One turn sends every row of this set to another row. A few are shown first. Where does it send the rows asked after them?
Z969: [0.754, 0.276, -0.443, 1.358, 0.185, 3.929, 3.175, -0.916, -2.496, 3.639, 1.550, -1.722, 2.718, -0.684, -0.553, 0.222, 2.333, -0.427]
Z133: [0.317, -4.731, 2.405, 1.664, 1.267, -1.056, 1.472, -1.249, 3.181, -1.190, 2.153, 1.214, -1.446, -0.331, 0.591, 2.054, 0.196, 1.153]
Z744: [0.213, 0.533, 0.087, 1.300, 0.523, 4.057, 3.058, -1.360, -2.405, 3.252, 2.494, -2.070, 2.576, -0.905, -1.012, -0.103, 2.483, -0.291]
Z638: [0.873, 0.362, 0.263, 0.965, 0.601, 4.041, 2.771, -1.285, -2.076, 3.788, 1.013, -2.140, 2.915, -0.736, -0.242, 1.013, 2.574, -0.446]
Z517: [-1.281, -2.994, 2.600, 0.624, 1.975, -2.641, 4.418, -2.546, 0.790, 0.051, 4.324, 0.786, 0.062, 1.426, 1.312, 3.411, 0.453, 0.487]
Z18: [-0.130, 0.755, 1.115, 0.900, 1.165, 1.798, 5.294, -1.534, -3.674, 3.234, 3.399, -1.292, 2.066, -0.247, -0.615, 1.177, 1.990, -0.256]
Z79: [0.343, -3.996, 2.306, 1.625, 0.604, -2.961, 2.494, -1.650, 1.631, -0.201, 2.551, 2.179, -0.861, 1.080, 2.106, 2.063, 0.289, 0.818]
Z962: [0.930, 0.641, -2.608, 2.333, 1.167, 1.376, -0.752, -0.569, -0.424, 4.680, 3.168, -0.594, 1.117, 2.359, 0.093, 0.728, 3.797, -0.091]
Z103: [0.484, 1.612, -2.412, 1.556, 1.669, 1.962, -0.912, -1.432, -0.759, 4.500, 2.629, -1.544, 1.160, 0.228, -0.689, 0.605, 3.494, -0.395]
Z797: [0.457, -4.859, 1.950, 1.761, 1.016, -1.126, 1.636, -0.895, 3.040, -1.050, 1.859, 1.461, -1.478, -0.166, 0.627, 1.953, 0.072, 1.097]
Z81: [0.263, -4.766, 1.882, 1.846, 0.943, -1.114, 1.770, -0.929, 2.927, -1.282, 2.397, 1.523, -1.581, -0.226, 0.310, 1.493, 0.023, 1.094]
Z168: [0.633, -3.052, -1.626, 2.448, -0.467, 2.134, -0.115, -0.518, 2.688, -0.118, -0.615, 0.743, -0.387, -0.718, -0.042, 0.758, -0.120, 0.224]
Z88: [-0.029, -1.531, 0.622, 0.956, 1.680, -2.982, 4.993, -1.144, -1.261, 1.494, 4.233, 1.668, 1.754, 0.514, 2.046, 3.275, -0.301, 0.452]
Z32: [-0.490, -1.009, 2.372, 0.439, 2.646, -2.589, 4.243, -2.323, -0.550, 1.271, 4.783, 0.652, 1.858, 0.169, 1.983, 3.948, 0.160, 0.714]
Z475: [0.435, 1.620, -2.386, 1.567, 1.650, 1.966, -0.922, -1.427, -0.781, 4.544, 2.582, -1.491, 1.150, 0.202, -0.662, 0.605, 3.474, -0.304]
Z740: [-0.652, -3.260, 2.332, 0.543, 1.793, -2.715, 4.306, -2.299, 0.882, 0.563, 3.086, 0.946, 0.299, 1.633, 1.943, 4.125, 0.397, 0.329]
Z777: [0.027, 0.920, 2.045, 0.474, 1.647, 1.965, 4.757, -2.079, -3.171, 3.437, 2.840, -1.807, 2.260, -0.356, -0.215, 2.133, 2.284, -0.194]
Z342: [-1.292, -3.763, 2.289, 0.415, 1.760, 0.720, 0.828, -0.431, 3.799, -1.085, 0.332, -0.651, -0.875, -0.547, 0.213, 2.658, 1.743, 1.448]
Z66: [0.146, -3.727, 3.148, 1.403, 1.146, -2.807, 2.092, -2.253, 1.973, -0.176, 2.757, 1.671, -0.803, 0.942, 2.140, 2.454, 0.513, 1.002]
Z712: [0.917, 1.543, -2.617, 1.696, 1.311, 2.033, -0.780, -0.363, -0.207, 3.950, 1.395, -1.883, 0.490, -0.243, -0.893, 0.698, 3.387, -0.501]
Z206: [0.459, 1.580, -2.419, 1.565, 1.654, 1.937, -0.901, -1.399, -0.783, 4.536, 2.645, -1.513, 1.123, 0.213, -0.672, 0.585, 3.474, -0.358]
Z215: [-1.186, -3.303, 1.614, 0.994, 1.383, -2.850, 4.903, -1.949, 0.395, 0.052, 4.376, 1.376, -0.067, 1.575, 1.165, 2.728, 0.190, 0.378]
Z136: [-0.722, -1.186, 1.472, 0.892, 2.143, -2.783, 4.811, -1.766, -1.131, 1.021, 5.488, 1.219, 1.572, 0.223, 1.450, 2.825, -0.045, 0.640]
Z436: [0.352, 0.689, 0.833, 0.941, 0.883, 4.193, 2.628, -1.781, -2.049, 3.432, 2.024, -2.457, 2.801, -0.967, -0.657, 0.623, 2.723, -0.203]
Z495: [-2.326, -3.589, 1.796, 0.983, 1.576, 0.658, 1.411, -0.335, 3.234, -1.959, 2.582, -0.363, -1.414, -0.789, -1.054, 0.749, 1.646, 1.585]
Z416: [0.956, 0.829, -1.645, 1.963, 1.739, 1.598, -1.293, -1.158, 0.081, 4.889, 2.775, -1.182, 1.282, 2.187, 0.451, 1.614, 4.100, -0.011]
Z122: [0.693, 0.564, 1.400, 0.458, 1.268, 1.821, 4.903, -1.516, -3.210, 3.888, 1.615, -1.432, 2.445, -0.092, 0.356, 2.560, 2.088, -0.413]
Z488: [0.246, 0.985, -2.123, 2.391, 1.577, 1.502, -0.823, -1.033, -0.413, 4.237, 4.484, -0.940, 0.894, 2.066, -0.507, 0.127, 3.955, 0.133]
Z42: [0.185, -1.328, 1.613, 0.512, 2.139, -2.845, 4.494, -1.715, -0.707, 1.820, 3.528, 1.061, 2.008, 0.457, 2.509, 4.372, -0.031, 0.520]
Z198: [0.559, 0.426, 0.464, 0.869, 0.706, 1.579, 5.418, -1.002, -3.758, 3.644, 2.194, -0.872, 2.239, 0.006, -0.052, 1.632, 1.779, -0.503]
Z231: [0.495, 1.597, -2.364, 1.598, 1.653, 1.975, -0.942, -1.470, -0.741, 4.574, 2.651, -1.551, 1.139, 0.215, -0.671, 0.594, 3.502, -0.310]
Z2: [-1.035, -1.954, 1.092, 1.963, 1.178, 2.885, -0.984, -2.582, 3.300, -1.146, 2.192, -0.849, -0.664, -1.560, -1.139, 0.461, 0.655, 0.924]
Z813: [0.296, 1.187, -1.137, 1.961, 2.125, 1.747, -1.356, -1.634, 0.063, 4.353, 4.086, -1.545, 1.103, 1.931, -0.167, 1.050, 4.246, 0.234]
Z253: [-0.590, -3.513, 1.375, 0.882, 1.227, -2.975, 4.805, -1.662, 0.468, 0.497, 3.180, 1.510, 0.193, 1.792, 1.771, 3.483, 0.117, 0.203]
Z438: [-0.171, -3.902, 2.291, 1.806, 0.660, -2.942, 2.638, -1.726, 1.513, -0.550, 3.521, 2.204, -1.088, 0.920, 1.510, 1.391, 0.277, 0.903]
Z793: [0.701, 1.781, -1.821, 1.463, 1.742, 2.203, -1.137, -0.893, 0.072, 3.862, 1.602, -2.329, 0.564, -0.408, -0.922, 1.063, 3.634, -0.356]
Z333: [-1.621, -4.257, -0.156, 1.500, 0.452, 0.182, 2.265, 1.029, 2.543, -1.584, 1.585, 0.776, -1.422, -0.323, -0.838, 0.213, 1.008, 1.192]
Z926: [0.235, 1.912, -1.900, 1.647, 1.755, 2.260, -0.964, -0.988, -0.140, 3.524, 2.536, -2.250, 0.394, -0.534, -1.437, 0.359, 3.631, -0.277]
Z114: [-0.328, -3.611, 3.146, 1.550, 1.213, -2.789, 2.282, -2.335, 1.785, -0.629, 3.696, 1.697, -1.006, 0.758, 1.623, 1.756, 0.501, 1.028]
Z240: [0.361, -2.441, 0.679, 1.616, 0.884, 2.641, -1.197, -1.995, 3.674, -0.052, -0.619, -0.612, -0.127, -1.118, 0.301, 2.183, 0.529, 0.590]
Z690: [0.053, -4.654, 2.314, 1.759, 1.227, -1.039, 1.578, -1.199, 3.025, -1.420, 2.654, 1.273, -1.548, -0.396, 0.282, 1.608, 0.133, 1.203]
Z286: [0.490, 1.673, -2.661, 1.870, 1.290, 2.017, -0.657, -0.413, -0.402, 3.630, 2.241, -1.809, 0.290, -0.349, -1.402, 0.003, 3.388, -0.460]
Z994: [-0.692, -2.558, -1.211, 2.783, -0.145, 2.343, 0.070, -1.062, 2.343, -1.138, 2.140, 0.478, -0.901, -1.160, -1.509, -0.978, 0.042, 0.546]
Z594: [-0.597, -4.428, 0.251, 0.974, 0.562, 0.160, 1.732, 0.968, 3.144, -0.717, -0.680, 0.581, -0.913, -0.057, 0.476, 2.079, 1.128, 1.039]

Z168 goes to Z240
Z690 goes to Z81
Now find these:
Z517 goes to Z215
Z638 goes to Z436
Z813 goes to Z488
Z594 goes to Z342
Z122 goes to Z777
Z712 goes to Z793
Z42 goes to Z32
Z79 goes to Z66

One turn sends every row of this set to another row. A few are shown first. Where does it send the rows asked after them?
Z448: [2.579, -3.774, 2.191, -1.938, -1.383, 2.476, -1.302, 0.206, 1.439, 2.072, -2.303, -0.985, 1.465, -2.485, -2.286, -0.222, 3.991, 0.631]
Z113: [-0.179, -0.333, 4.432, -4.337, -1.016, -2.584, 0.512, -0.501, 2.443, -0.844, -2.542, 3.195, 0.890, 1.364, -0.711, 0.146, 2.074, 2.863]
Z614: [2.725, -3.133, 3.436, -2.388, -2.332, -2.873, -1.088, -3.530, 2.113, 2.580, -2.556, 1.085, 0.941, 0.736, -1.651, -2.910, 0.975, 1.282]
Z410: [3.136, -3.370, 3.643, -2.436, -0.189, 1.227, -2.103, 0.279, 0.936, 5.283, -1.115, -0.362, 1.797, 0.816, -2.070, -0.062, 3.729, -0.350]
Z893: [0.300, 0.627, 4.712, -3.037, -0.885, -1.371, -0.707, -1.265, 3.519, 0.287, -3.160, 0.574, 0.977, 2.286, -1.893, 1.307, 1.064, 4.952]
Z675: [1.370, 0.941, 4.283, -2.190, -0.197, -4.369, -1.426, 0.039, -0.636, 0.858, -0.484, -0.278, 2.772, 0.246, 0.552, -0.175, 4.948, 2.409]
Z724: [-0.354, 1.124, 5.019, -3.053, -1.705, -0.133, -1.785, -2.522, 1.473, 0.135, -2.896, -1.818, 0.739, 3.112, -2.945, 3.277, 1.939, 3.304]
Z575: [4.785, -0.143, 2.621, -3.922, -1.985, 1.881, 1.519, -4.398, 1.748, 2.369, -2.425, -1.057, 0.914, 2.393, -1.329, 0.143, 4.143, -0.497]
Z762: [2.591, -1.585, 5.071, -3.853, 1.184, -0.141, -2.259, 0.058, 2.717, 0.675, -3.120, -3.080, 1.841, -1.050, 1.969, 1.464, 1.169, -2.612]
Z824: [3.360, 1.359, 1.393, -1.518, -0.081, 0.839, -0.263, -1.865, 1.686, -0.379, 0.036, 0.354, 2.953, -1.397, 1.082, 2.303, 0.016, 0.811]
Z55: [3.197, -2.025, 5.444, -3.680, 1.396, -0.421, -2.613, 0.161, 1.700, 4.441, -1.632, -1.639, 2.037, 1.722, 0.532, 1.001, 1.971, -2.344]
Z26: [2.640, -1.710, 4.467, -1.239, -1.036, -3.107, -3.279, -3.795, 1.842, 2.917, -1.777, -1.316, 1.527, 1.647, -1.272, -0.245, -1.056, 1.591]
Z194: [0.430, 3.853, 3.622, -3.078, -1.912, -0.845, -1.007, -0.730, 1.625, 0.983, -3.543, -3.157, 3.117, 0.388, 0.143, -0.307, 4.424, 2.038]
Z421: [0.022, -2.056, 3.798, -2.045, 0.064, 1.547, 0.551, -0.012, 2.676, 2.580, -2.062, -0.742, -1.643, 2.382, 3.567, 0.305, 1.701, -0.720]
Z325: [4.969, -1.206, 3.452, -1.968, 1.301, -2.213, -0.365, -2.911, 0.561, -0.793, 0.616, 0.052, 1.513, -0.054, 1.474, 2.573, 1.219, 0.236]
Z799: [1.091, 1.692, 4.003, -3.477, -2.536, -1.324, -0.450, -1.902, 0.231, 0.403, -3.601, -3.446, 1.742, 0.669, -0.937, -0.603, 6.744, 1.572]
Z381: [1.017, -2.160, 2.218, -3.528, -4.043, -1.089, -0.363, -3.513, 0.994, 0.577, -3.148, 1.114, 1.169, -0.857, -1.284, -2.757, 1.774, -1.483]
Z670: [2.254, -2.668, 3.079, -2.796, -0.594, 1.653, -1.424, 0.049, 2.561, -0.798, -3.556, -2.669, 1.450, -3.661, 0.191, 0.720, 2.392, -0.830]
Z111: [5.862, -2.081, 4.229, -3.467, 0.129, -1.597, 0.692, -4.466, 0.555, 0.932, -0.878, -0.850, 0.257, 2.352, -0.021, 1.248, 3.818, -0.571]
Z528: [0.348, -3.579, 3.269, -0.231, -0.458, 2.166, -0.155, -0.980, 1.637, 0.769, -1.823, -2.594, -2.463, 0.699, 1.843, 1.577, 2.506, 1.237]
Z7: [3.239, 2.015, 0.842, -2.750, -2.104, 3.367, 0.930, -2.813, 2.411, 1.555, -1.820, -0.313, 2.563, 0.110, -0.639, 0.801, 1.709, 0.339]
Z375: [-1.070, -0.453, 4.526, -5.048, -1.984, -2.031, 0.169, -1.336, -0.227, -1.692, -1.861, 2.460, 0.626, 1.615, -0.946, 1.493, 3.530, -0.141]
Z11: [0.578, 3.347, 3.801, -2.313, -0.435, -2.703, -1.620, 0.448, 1.088, 1.265, -1.599, -1.159, 3.690, 0.095, 1.078, -0.040, 3.286, 2.594]
Z570: [1.674, -0.124, 4.398, -2.917, -1.475, -3.504, -0.729, -1.404, -1.172, 0.357, -1.712, -1.693, 1.540, 0.639, -0.663, -0.488, 7.111, 1.739]
Z642: [0.883, 0.120, 3.903, -1.653, -2.016, -1.460, -3.871, -3.927, 0.592, 1.099, -1.884, -2.742, 2.145, 0.603, -0.656, 1.533, -1.514, -0.960]
Z492: [-1.187, 0.469, 4.932, -4.264, -2.401, -0.518, -1.248, -2.555, -0.789, -1.091, -2.137, -0.637, 0.505, 2.727, -2.400, 3.371, 3.413, 0.126]
Z884: [0.535, -2.756, 3.877, -1.409, -0.001, 1.616, 0.433, -0.787, 3.121, 1.106, -2.873, -2.385, -2.332, 1.435, 3.139, 0.759, 1.882, 0.550]
Z177: [-0.174, -0.132, 2.505, -3.068, -3.818, -0.197, -2.101, -3.794, 0.076, -0.323, -2.723, -1.273, 1.926, -0.939, -0.647, 0.018, 0.208, -2.855]
Z990: [-0.507, -2.355, 3.069, -1.245, -0.391, 2.096, 0.037, 0.220, 0.889, 3.152, -0.539, 0.047, -1.339, 2.246, 2.508, 0.940, 2.285, -0.826]
Z102: [-0.309, -3.336, 2.731, -0.124, -0.743, 2.451, -0.414, -0.343, 0.266, 2.027, -0.356, -1.035, -1.815, 1.239, 1.433, 1.715, 2.759, 0.376]

Z570 goes to Z799
Z410 goes to Z448
Now find these:
Z102 goes to Z528
Z113 goes to Z375
Z111 goes to Z575
Z642 goes to Z26

